In the data rows, 128 means zero.
Here are some rows, each followed by its group. Groups can overlap.
[131 138 124 106 105 147 158 123 193 160  63 112 171 167 124 166  89 130
 103 120 131 178 103  67 188 126 166 153 116 149 123  84 108  84 123  61
 170 120 112  82 154 193 190  56] 1
[ 94 152 126 150 150 158 103  88 120  96 180 111 102 109 104  96 136 137
  99 113 137 101 142 153 131 120 126 103 144 122 143 140 111 139 163 148
 101 111 147 166 112 115 115 152] 2
[134 165 104 101  73  95 165 160 169 168  89 121 145 156 107 157 132 156
 165 127 117 184 116 117 158  95 133 167 147 137 125 140 154  78  92 112
 167  94  95 134 158 126 127 123] 3
[112 144 163 135 154 128 160 133 103 132 130 109 127 160 124 111 126 166
 104 113 142 130  97 120 150 115 115 144 113 138 113  82 155 123 108 143
 129 130 107 116 127 174 130 155] 2
[147 155 157 103 122 101 142 139 128 138  76 116 163 154 109 132  96 147
 125 153 111 141  76  95 141 110 138 163 133 148  96  81  93 106 129  76
 159 168 100 124 125 169 169  72] 1
[102 100 147 174 165 148 140  97  68 109 126  88 112  97 125 136 127 135
  81 135 142 102 132 154  92 111 105 144 103 115 142  94  87 132 145 128
 145 160 158 123 110 155 137 100] 4
[135 152 126 104 109 129 165 149 178 170  74 128 172 170 129 144 111 119
 121 114 110 165  94  78 172  62 150 149 106 183 106  89 135  89  91  68
 193 113  91  91 140 184 189  69] 1
[111 147 140 129 146 120 152 139 111 145 118 122 103 158 112 119 143 192
  88 125 146 134 102 140 138 124  92 161 142 136 123  92 142 124 108 140
 135 133 120 124 107 144 125 150] 2
[140 108 107 110  93 118 140 185 133 152 114 154 150 143 160 145 129 108
 148 140  76 155 124  96 101 124 144  98 113 152  81 109 134 126  90 110
 154 131  76 103 113 128 172 104] 1
[152 136 133 123 150  78 109  92  71 126 159 129  82 113 128 133 139 106
 105 102  84  87 126 167 108 166 142 124 144 146 163 150 151 159 145 165
  86 132 133 175 121  93 106 170] 4
[ 51 127 112 126 119 171 108  94 143 116 162 147  91 127 143  80 115 146
 102 118 123 116 153 164 163  71 124 128 204 145 161 141  97 114 180 148
 130  97 165 198 129 123  93 170] 2
[111  66  45 118 100 142 142 160 152 142 122 111 165 148 152 132 111  82
 124 110 155 160 153  90 118 144  93 114 111  72 101 138 147 129 116 139
 128  92 106 108 128 101 138 103] 3
[132 125 115 118 118 122 136 154 181 161  78 146 141 154 119 101 122 163
 134 120 131 158 118 119  94 140 109 172 131 107 134 169 134  95 102 135
 170 115 116  96 160  80 133 153] 5
[ 85  95 121  97 127 165 121 140 157 129 115 117 143 143 143  84 144  60
 117  87 111 143 130 129  86 122 148 124  97 129 132 113 148 113 120  99
 123  67  99 130 158  71 133 126] 5
[141 148 106 121 100 119 154 149 173 159  93 124 153 158 111 131 109 138
 171 131 140 170 118 109 156 118 126 172 125 122 144 133 134  77 101 102
 160 104 107 110 169 116 145 124] 3
[111 118 117 132 135 156 152 102  98  87 184 105 120  92 117 134 111 137
  99 147 116  95 144 158 114  94 131  95 121 130 134 118 132 152 143 166
 100 108 168 142  96 125 112 138] 4
[107 115 133 169 113 126 146 102  83 118 135 128 108 115 108 105  99 141
 120 153 114  96 159 183 123  83 127 123 138 132 177 130 130 121 152 142
 117 131 164 168 104 136 103 148] 4
[ 57 126 105 120 122 158 140 158 130 156 105 128 140 146 141  89 164 110
 146 137 106 157 120 125  87 138  83 172 108 133 122 110 122 105 106  89
 168 109  85 123 150  82 151 120] 5
[170 141 132 124 117 119 122 155 141 149 100 123 150 154 105 118  94 157
 170 136 159 147  86 118 128 117 104 181 133 108 133 155 111 110 107 126
 138 120 125 122 134 108 124 129] 3
[ 19 116 145 149 143 147 110 109  90  98 154 136 101 127 146  95 164 136
  75 142 122  91 153 202 158 120 110 106 168 135 166 115 112 144 166 122
 139 108 148 167 120 122  91 142] 6
[119 137 117 156 123 147 121  98 107 105 129 135 103 133 105 122 132 176
  96 161 139 101 148 169 152 120 122 117 148 105 157 167 154 175 147 138
 113 110 164 145 132 133  76 164] 6
[ 54 141 193 133 176 112 143 108  81 119 132 133  97 132 115 105 163 126
 101 112  76 137 110 170 155 150 112 148 158 150 127 104  65 149 143 119
 148 164 154 125 113 160 126 145] 2
[151 136 115 123  99 119 150 144 173 161  99 131 149 152 115 141 133 137
 157 129 127 173 108 115 145 124 120 176 123 120 124 152 149  82  89 123
 153 112 109 118 158 102 124 131] 3
[140 123 126 116 146 148 125 155 123 143 115  93 154 139 115 101 120 133
 143 132 171 146  98 107 100 128 100 182 130  98 124 127 104 122 118 112
 128 119 115 121 132 105 131 107] 3
[133 131 114 114 131 112 151 123 127 151 118 124 139 155 141 108 100 164
 102 128 163 133 134 107 122 117  59 168 121 109 110 122 171  98 125 160
 114 128 111 110 118 115 147 134] 2
[ 73 109 125 155 155 171 133 102  73 126 147 110  91 111 129 124 132 167
  89 139 164 114 124 152  86 110  91 130 116 111 134 110  96 172 157 147
 132 136 167 143 121 138 113 127] 4
[149  81  90 129 116 126 148 183 127 153 149 125 154 136 140 125 125  86
 160 133 101 160 146 111  91 138 107 111 117 104 126 146 149 124 104 157
 115 129  95 109 105  90 134 136] 3
[140 153 152 116 125 145 136 144 176 143  96 123 163 172 129 138 122 152
 124 102 130 162  75  92 175 145 162 152 125 139 103  99  83 133 110  76
 171 122 112  64 132 162 171  80] 1
[ 98 129 173 172 182 138  85  98  79  69 195  86 119 112 113  85 161 122
 136 123 127  95 121 171 122 130 115  98 110 116 150 133 103 155 166 144
  81 126 135 165  99 111 110 155] 2
[124 116 125 152 136 144 163 121  91 108 202 106 107  95 103 114 137 136
 117 151 114 102 142 166 105  83 120  99 147 131 134 133 147 165 136 182
  52 112 169 160  89 112  89 157] 4
[167 127 114  94 115 104 100 117 146 147 152 159  94 138 147 140 117 135
  96  97 134 105 146 137 104 143 127 103 127 132 139 155 194 115 122 173
  74 119 112 159 103  91 108 164] 4
[ 72 106 191 152 177  54 109  70  54  44 105 166  73  56 170 114 115 195
 157 171 155  67 219 122 130 111 136 113 155 140 130 144 127 209 205 133
  99 163 198 134 124 137  98 127] 7
[130 111 122  95 108 120 148 153 133 144 112 127 152 138 162 156  94  81
 146 115 101 148 112  75 121 164 150 116 106 153  97  93 110 141 125  85
 156 140  88 112 120 162 181  80] 1
[151 106  84  99  80 138 148 172 178 151 121 152 134 134 109 148 146  85
 141 115  94 146 136 119 117 144 149 109 140 129 102 133 157 111 100 142
 110  96 114 128 121  83 114 142] 3
[133 126 103 138 121 152 167 110  94 105 164  95 100 133 106 150 110 165
  85 112 127 106 141 151 139 120 105 105 134 114 106 102 146 158 123 169
 120 124 150 148  90 116 112 131] 4
[143 125  92 103  85 130 156 168 157 159 100 156 156 140 146 163 115  98
 130 125  83 151 127  81 116 139 158 118 121 165  95  96 136  99 107  90
 164 122  83 127 121 140 169  87] 1
[146 137 149 102 141 122 167 152 175 152 107 109 165 165 126 145 107  96
 115  88 145 166  80  84 168 143 177 153  97 142 121 108 150 118  79  94
 177 105 115  68 144 152 161  98] 3
[123 124 122 137 160 153 105 115 121  78 178 100 129 136 143  82 114 119
 102 102 156 118 132 141 112 138 116 104 104 112 152 128 140 134 134 148
 104 105 123 134 102 119 119 146] 2
[ 45 142 168 159 138 163 138 121 132 149 146 129 101 131 116  70 140 182
  98 128 117 148 121 158 141 103  67 142 172 125 128 112  69 120 147 163
 162 109 172 124 135 159 114 156] 2
[133 137 123 164  83 108  61 114 137 140 170 175 131 123 124 154 195  67
 173 179  99  86 177 202 137 102 168  81 145  71 153 133 103 162 161 137
  84 198 157 178 127 219  68 170] 4
[140 103  88  99  77 117 148 177 149 149 145 152 113 121 108 126 145  85
 159 120  63 143 129 132  95 144 152 105 125 144 110 117 155 105  98 132
 117 113  94 147 119 118 125 143] 3
[130 107 111 111  99 131 160 177 156 155 115 137 167 154 161 143 102  95
 136 128  96 153 130  74 121 124 143  96 105 149  87 103 130 116 107 101
 163 112  81  90 119 149 188  83] 1
[131 143 128 120  94 179 165  98 158 121 161 127 101 118 118 145 123 155
  75 108 133 113 127 123 166 112 167 113 138 127 153 123 175 134 135 125
 112  70 168 133 138 184  92 157] 6
[166  88  97 119 128 111 132 161 144 127 135 115 161 124 153 118 110  88
 149 125 122 144 141 140  88 134 132 117 109  95 138 156 160 117  98 167
 131 123 111  97 117  90 139 129] 5
[110 110 124 155 161 147 152 129  93 122 138  98 143 164 125 110 139 154
  97 125 174 134 121 106 157 152  65 117 109  92 126 114 144 128 129 144
 114 138 119  99 110 162 130 116] 2
[ 59 187 155 202 143  36   7  61 166 104 124 254  90  72 179 129 187 182
 210 181 182  66 217 133 138 119 164  92 175 143 109 167  84 224 220 128
  82 189 214 153 182 179  89 163] 7
[ 91 119 173 131 151 119 130 111 102  89 153 157  97 110 159 100 161 127
  84 111  91  87 145 178 150 124 148 116 173 132 149 114 113 116 150 148
 126 151 155 143 127 152  90 159] 6
[122 114 110 115 137 150 124 123 126 106 180 127 106 137 124  93 125 148
  96  98 142 137 137 116 125 122 101 105 121 108 145  83 136 120 145 134
 102 100 122 154 115 140 112 157] 2
[163 127  86 112  93 173 145 109 107 147 141 109 112 153 145 146 100 154
  80 114 162  89 153 138 124 102 123 113 103 103 128 113 179 141 135 158
  93 124 143 144  95 126  98 145] 4
[136 134  95 128 118  95 134 124 121 151 149 132 130 124 162 125 105 118
 150 127 120 135 156 142  94  89 116 141 100 134 138 121 182 121 101 149
 128 117 123 150 106  92 137 166] 2
[ 84 118 173 161 194  55  91  64  80  33 132 173  85  31 191 106 116 183
 131 145 166  63 199 120 143 135 128  77 168 178 108 157 117 175 199 191
  76 126 186 130 155  78 100 130] 7
[196 164 162 106  64 153  63  47 103 114 142 249  69 101  99 201 244  86
 203 147 149  75 141 188 208 200 195 147 166  97 175 188  72 128 145 132
  64 242 128 221 105 182  75 221] 6
[113 114  72 100  90 151 161 177 185 154 106 143 165 148 162 138  87 104
 108 104 108 161 125  58 127 111 152 104 118 142  86 105 140 131 108  88
 172  90  98  87 138 154 188  88] 1
[142 183 136 175 115  95  20  96 133 145 176 169 130 115 141 134 181  76
 205 168 103  86 156 195 111 133 141  75 141  86 127 161  82 161 166 133
  81 198 130 161 151 173 108 180] 4
[149 106  96 108  91 128 162 162 137 169 119 143 138 133 121 157 131 111
 150 122 110 152 128 111 114 154 129 128 123 123 111 131 144 112 105 120
 143 119 112 115 128 109 146 121] 3
[145 116  73 118  88 120 145 173 145 164 140 154 131 121 117 119 122 105
 182 126  88 155 148 102  87 126 140 132 111 129 118 117 150  84  83 115
 151  99  90 132 130  96 138 136] 3
[135 124 109 120 144 155 110 155 142 118 110  92 167 143 141 100 103 131
 128 134 182 144  97  97 124 158  89 162 117  83 116 138  96 118 116 103
 133 118 118 105 135 105 134  91] 3
[116 129 128 168 154 124 130  91  86 104 179 101 112  98 120 120 126 126
 123 129 130 119 128 152 156  96 130  94 115 126 140 136 114 161 157 139
 100 139 164 135  67 173 123 163] 2
[135 133 139 112 133 136 171 141 162 169  72 109 179 170 120 155 106 128
 107 104 135 161  93  78 174 139 142 157  98 149  99  84 108  93 112  51
 166 136  97  59 143 164 195  58] 1
[ 98 125 132 105 119 156 157 157 158 159 106 104 153 151 146  78  96 120
 145 115 118 205 111 106 102  83 123 155  92 127 120  90 136 104  92  87
 172  75 108  94 164 134 163 110] 5
[112 113 120 134 114 149 156 114 100 110 184 110  98  90 115 126 110 147
 109 143 132 104 140 166 104  72 114 117 147 129 123 137 127 162 140 181
 110 101 173 165  99 118  83 161] 4
[159 112  98 112  88 123 162 165 129 155 124 143 129 132 123 147 119 101
 168 132  92 150 124 106  81 135 128 135 122 140 113 121 158 108 108 120
 137 133  95 120 128 107 136 127] 3
[122  85  69 117 100 151 154 149 147 153 109 116 160 141 142 134  92 104
 114 115 142 156 149  83 134 138 123 125 125 104 118 124 122 113 137 127
 148 122 106  95 139 138 153  92] 3
[162 138 162 152 148  77 111 120 104 145  89  95 143 141 131 145 101 102
 147 122 127 144  95 152 148 147 131 204  99 109 162 154 162 110 104 127
 138 157 116 117 124 103 134 135] 5
[143 135 163 120 152 136 116 140 136 137  73 117 182 180 130 160 126 125
  93 100 136 148  84  86 167 170 140 145  83 161 108  82  61 112 116  72
 160 152 100  56 136 169 193  56] 1
[168 134 114 117  97 138 148 111 105 185 118 120 103 137 159 117  89 153
 107 119 126 115 153 135  88  91  88 139  98 112 115 103 173 114 109 150
 134 134 145 111 105 155 139 140] 4
[146 150 174 119 133 109 132 157 133 146  93 117 183 174 132 150 133 106
 151 111 121 157  79  99 158 157 143 142  88 161  95  99 111 101  95  83
 156 138  91  71 112 152 185  70] 1
[135 140 115 104 137 106 114 118 137 115 149 125 101 124 156 128 111 104
 120  96 150 106 142 153  83 113 152 146 111 115 151 135 197 126 123 150
  89 110 120 156 101  81 113 173] 2
[169 137 156 112  77 171  73  81 144 122 142 255  63  94 137 163 243  96
 160 121 141  79 167 191 185 202 175 115 190 101 151 162  31  89 154 172
  84 241 141 187 120 172  80 212] 6
[125 141 127 132 119 170 127  99 126 110 129 121 107 132 120 184 122 158
  75 135 156 112 137 165 160 102 145 117 138 102 170 153 151 127 164 130
  82  86 171 136 142 150  81 164] 6
[135 151 105  98  92 138 177 137 208 183  74 113 170 164 130 147  96 139
 106 110 117 184 109  63 172 105 147 156 116 147 107  78 126  87 108  62
 188 110 103  89 155 169 195  56] 1
[124 137 167 166 198   5   0  68 178  94 164 255  49  57 149 169 231 105
 212 189 228  97 213 136 176 202 107  61 196 237 122 170  90 243 251 123
  69 182 255 232 172 181  70 144] 7
[141  96  83 107  97 147 161 152 181 162 112 125 150 141 130 159 115 104
 105 104 143 163 136  94 131 137 152 135 112 106 143 112 120 119 105 114
 158 122 109  76 135 132 149 109] 3
[151 152 156 112 133 135 138  82 109 135 157 132  80 120 101 126 108 121
 124 133 111  99 129 156  93 115 167 126 143 116 168 140 164 138 119 127
 120 131 147 129 138 130 110 152] 7
[114 129 121 122 130 136 147 152 177 166  83 128 161 163 136 108  82 133
 110 110 154 164 114 115 122 122 136 154 115 123 118 145 141 109  98 117
 163 100 120  70 159 118 152 117] 5
[142 199 105 150  74  98  50 103 138 143 191 186 115 125  96 167 216  99
 218 171  99 103 169 196 147 158 142  76 152  89 124 130 109 146 141 162
  66 199 129 199 140 195  80 196] 4
[101 126 127 155 160 128 101 108 116  86 187 115 116 105 104  90 130 136
 117 136 125 106 144 158 106 120 128  95 148 122 148 155 124 146 158 160
  78 116 144 159 108 107 104 162] 2
[133  98 152 150 137 152 146 119  90  96 178 112 134 134  98 116 114 133
  84 149 112 101 131 164 123 105 145  92  99 128 149 115 146 157 146 172
 102 125 161 120  87 148 101 144] 4
[ 85 138 128 152 146 153 118 157 115 127 106 116 126 148 106  84 161 143
 138 137 103 143 111 137  87 138  63 168 122 116 137 100  82 119 101  99
 159 138 118 124 120 116 117 132] 5
[114 124  84  99 100 180 156 164 173 144 110  95 145 123 151 124  87  83
 131 101 115 164 130  98  95  76 146 138  82 122 126  97 154 117 107  99
 172  75 106 113 135 121 154 120] 5
[145 128 107 122 106 123 145 159 154 165 102 125 156 156 109 140 143 144
 152 130 137 171 112 117 147 137 110 175 121 142 136 145 154  70 104 117
 140 126 108 100 137  99 133 115] 3
[164 119 114 139 110 140 140 109  78 183 117 108  99 147 166 108  91 155
  89 125 127 115 169 125  97  94  94 144  90 118 127 100 161 125 121 145
 131 131 144 106  94 158 140 131] 4
[162 136 207 155 169  90  96 137  97 138 105 102 145 148 113 145 157  96
 173  97 122 143  79 158 136 188 142 195  78 117 209 158 145 127  91 130
 152 180 113  97 127 103 137 145] 5
[138 128 117 136 123 147 162 127 142 125 148 101 126 144 156 114 105 150
  86 102 171 131 127 112 116  91 106 115  98 121 108  98 167 158 116 160
 129  91 135 121  90 168 122 145] 2
[144 140 150 142 122 157 168 112  80 128 148 116  86 107 126 172 169 161
 103 141 135 101 132 172 136  89 136 121 102 159 128 106 151 185 121 129
 125 120 165 139 103 190 107 148] 6
[133 141 135 114 117 128 144 154 118 138  86 106 154 148 114 148 144 135
 152 133 125 156 104 117 151 144 107 160 120 124 134 126 122  85 115 110
 140 157  86 120 141 133 149  96] 3
Which 4 groups are nearest to each row below, nearest first, going by the average distance to the group's rows?
[ 70 133 183 148 207  52 101  54 103  50 134 170  62   9 179 113 146 176
 115 131 137  73 192  96 141 165 152  76 179 188  88 133 124 198 203 179
  69 154 180 151 159  98 106 127] >> 7 2 4 6
[ 29 123 146 149 146 154 111 102  82 103 167 140  96 125 142  89 183 147
  98 143 100  80 154 184 146 114 130 109 159 130 171 132 106 139 160 135
 125 125 152 169 107 120  83 141] >> 2 6 4 5
[142  97 150 150 166 142  81 133 131  92 137  92 138 136 119 108 132  99
 109 106 148 119 125 140 101 142 147 112 105 107 150 122  99 128 126 112
 127 130 128 109 120 137 125 115] >> 2 5 3 4
[166 154 151  87  66 185  69  74 149 120 164 255  67  88 117 159 236  87
 177 124 137  89 155 181 211 216 160 119 189 102 130 177   7 101 140 181
  73 238 152 190 125 160  73 222] >> 6 4 2 7
[143 154 177 105  79 151  59  57 108 104 143 247  67 111 123 194 255  75
 215 123 119  80 162 208 241 198 168 103 174 106 154 177  20  98 141 141
 103 255 141 215  97 189  66 215] >> 6 4 7 2
[125 156 101 143 131 143 133 132 134 140 117 121 142 134 148 102 101  97
 139 124 129 122 135 129  93 124 132 135 100 116 143 137 115 109 130 112
 142 139 102 102 120  98 150 112] >> 3 5 2 1
[ 88 119 117 121 117 154 116 105 125 115 176 152  85  97 111 121 140 121
 108 127 119 101 137 157  83  86 122 106 179 134 156 149 150 157 160 166
  89  67 152 192 132  85  86 175] >> 2 4 6 3
[171 138 153 120  73 177  61  74 148 128 146 255  82 101 135 142 237  99
 159 129 152  75 162 183 194 202 167 123 183  99 151 176  15  89 143 167
  87 241 151 175 128 159  79 192] >> 6 4 2 7
Which 5 groups are nearest to each row below, nearest first, going by the distance to the centre of the group?
[174 107 120  93 110 105 136 171 112 129 131 129 134 119 100 134 126 124
 153 139  93 125 104 116  70 126 131 140 137 124 119 127 121 120 112 134
 128 148 101 123 116 107 127 121] >> 3 5 4 2 1
Which 4 groups are nearest to each row below, nearest first, going by the distance to the centre of the group?
[ 32 123 166 155 218  60  73  75  73  40 153 167  77  25 199  73 138 160
 104 130 150  59 187 108 104 128 107  72 158 196 102 111 106 205 206 170
  38 127 169 197 127  44 106 128] >> 7 2 4 6
[149 136 120 112 131 141  92 103 125 150 144 148  99 158 163 108  96 134
 108  97 128  90 141 144  82 124 130  99 111 128 176 158 194 133 134 146
 108 123 104 153 111 106 126 150] >> 4 2 5 6
[ 19 116 134 164 189  83  76  79 129  51 137 191  65  60 197 144 158 199
 117 117 146  83 197 110 149 152  94  75 194 192 127 121 104 180 202 186
  60 107 180 192 151  61  92 139] >> 7 6 2 4
[144 100  87  97  88 119 166 166 165 163 112 128 142 132 119 161 121  62
 136 136 102 152 124 106 112 122 164 134 126 149 121 115 156  98  94 112
 167 112 100 122 126 132 143 117] >> 3 5 1 2
[175 126 114  95 117 133 118 121 140 164 160 141 105 150 140 140 118 138
  84 106 143  98 170 134  96 115 136 103 123 146 160 143 198 132 123 152
 101  98 127 148 123 105 118 151] >> 4 2 3 6
[159 173 119 176  92  86  45  99 107 127 183 147 124 137 110 164 195  74
 214 177 113 111 158 192 164 139 134  74 134  87 124 149 136 168 144 172
  58 199 131 200 144 207  66 181] >> 6 4 7 2
[ 83  93 132 153 152 155 116 164 117 114  87 116 155 180 129  83 164 161
 119 136 137 159  96 142 129 159  63 135 135 102 137 135 110 137 118 123
 148 121 104  97 136 156 123 125] >> 5 2 3 4
[162 141 135 129 115 109  92 113 109 154 157 140  90 149 169 112 122 116
 135  90  82 110 157 165 119 137 139  93 111 159 168 146 187 123 116 161
 117 127 114 146 105 114 130 167] >> 4 2 6 5
[137 144 142 123 135 126 113 100  68 109 145 129  99 125  99 117 154 147
 114 156 114  97 145 199 129 112 142 130 139 114 175 142 152 144 137 142
  94 139 152 153 124 138  73 181] >> 4 6 2 5
Which 5 groups are nearest to each row below, nearest first, going by the average distance to the group's rows?
[184 163 134 169  87 107  73 118 134 152 158 176 132 125 119 161 200 107
 210 207 126  89 178 180 157 165 153  76 145  69 126 153 127 150 138 161
  81 182 156 120 166 203  80 180] >> 4 6 2 3 7
[111 147 212 188 159 138 106 104  64 119 124  89 113 121  74 128 173 126
 166 129  99 152  65 169 157 164 147 170 125 122 156 137  67 152 118 108
 147 152 153 130 133 169 117 135] >> 2 5 4 6 3
[156 139 187 124 148 116 132 167 132 133 131 108 160 112 109 125 113 126
 152 112 138 140  68 110 125 140 162 151 108 139 117 125 143 122  86 110
 135 132 100 100 130 127 142 114] >> 3 5 1 2 4
[137 115  77  97 120 121 125 122 156 119 153 140 137 131 160 115  96 131
  98 100 173 103 157 125 126 136 110 122 135  97 128 148 196 107 153 160
  92  93 111 144 122  80 124 151] >> 2 3 4 5 6
[146 139 185 110 163 135 135 130 140 124  83 114 170 153 109 144 118 127
  99 108 140 133  53  98 121 155 149 159  93 135  94  61  55 139 124  54
 149 170 118  74 117 166 188  54] >> 1 3 5 2 4
[122 108 166 175 166 139 110 132  98  89 156 100 130 127 109 118 161 113
 144 129  96 145 114 169 115 185 127  91 118 129 138 173  83 192 141 144
 128 148 145 114 103 124 117 136] >> 2 4 5 3 6
[ 46 146 172 181 209  54  53  68  93  58 124 198  71  77 198  60 138 194
 128 109 138  72 203 104 147 143 119  75 164 210 140 150 117 184 201 164
  63 154 168 172 133  84 107 126] >> 7 2 4 6 5
[ 85 123 148 159 159 149  93  96  88 129 167 168 104 126 124  91 128 133
 128 137 111  88 145 163  88 102 125  91 152 154 196 169 155 121 160 140
 102 128 127 171 126 106 113 146] >> 2 4 6 5 3
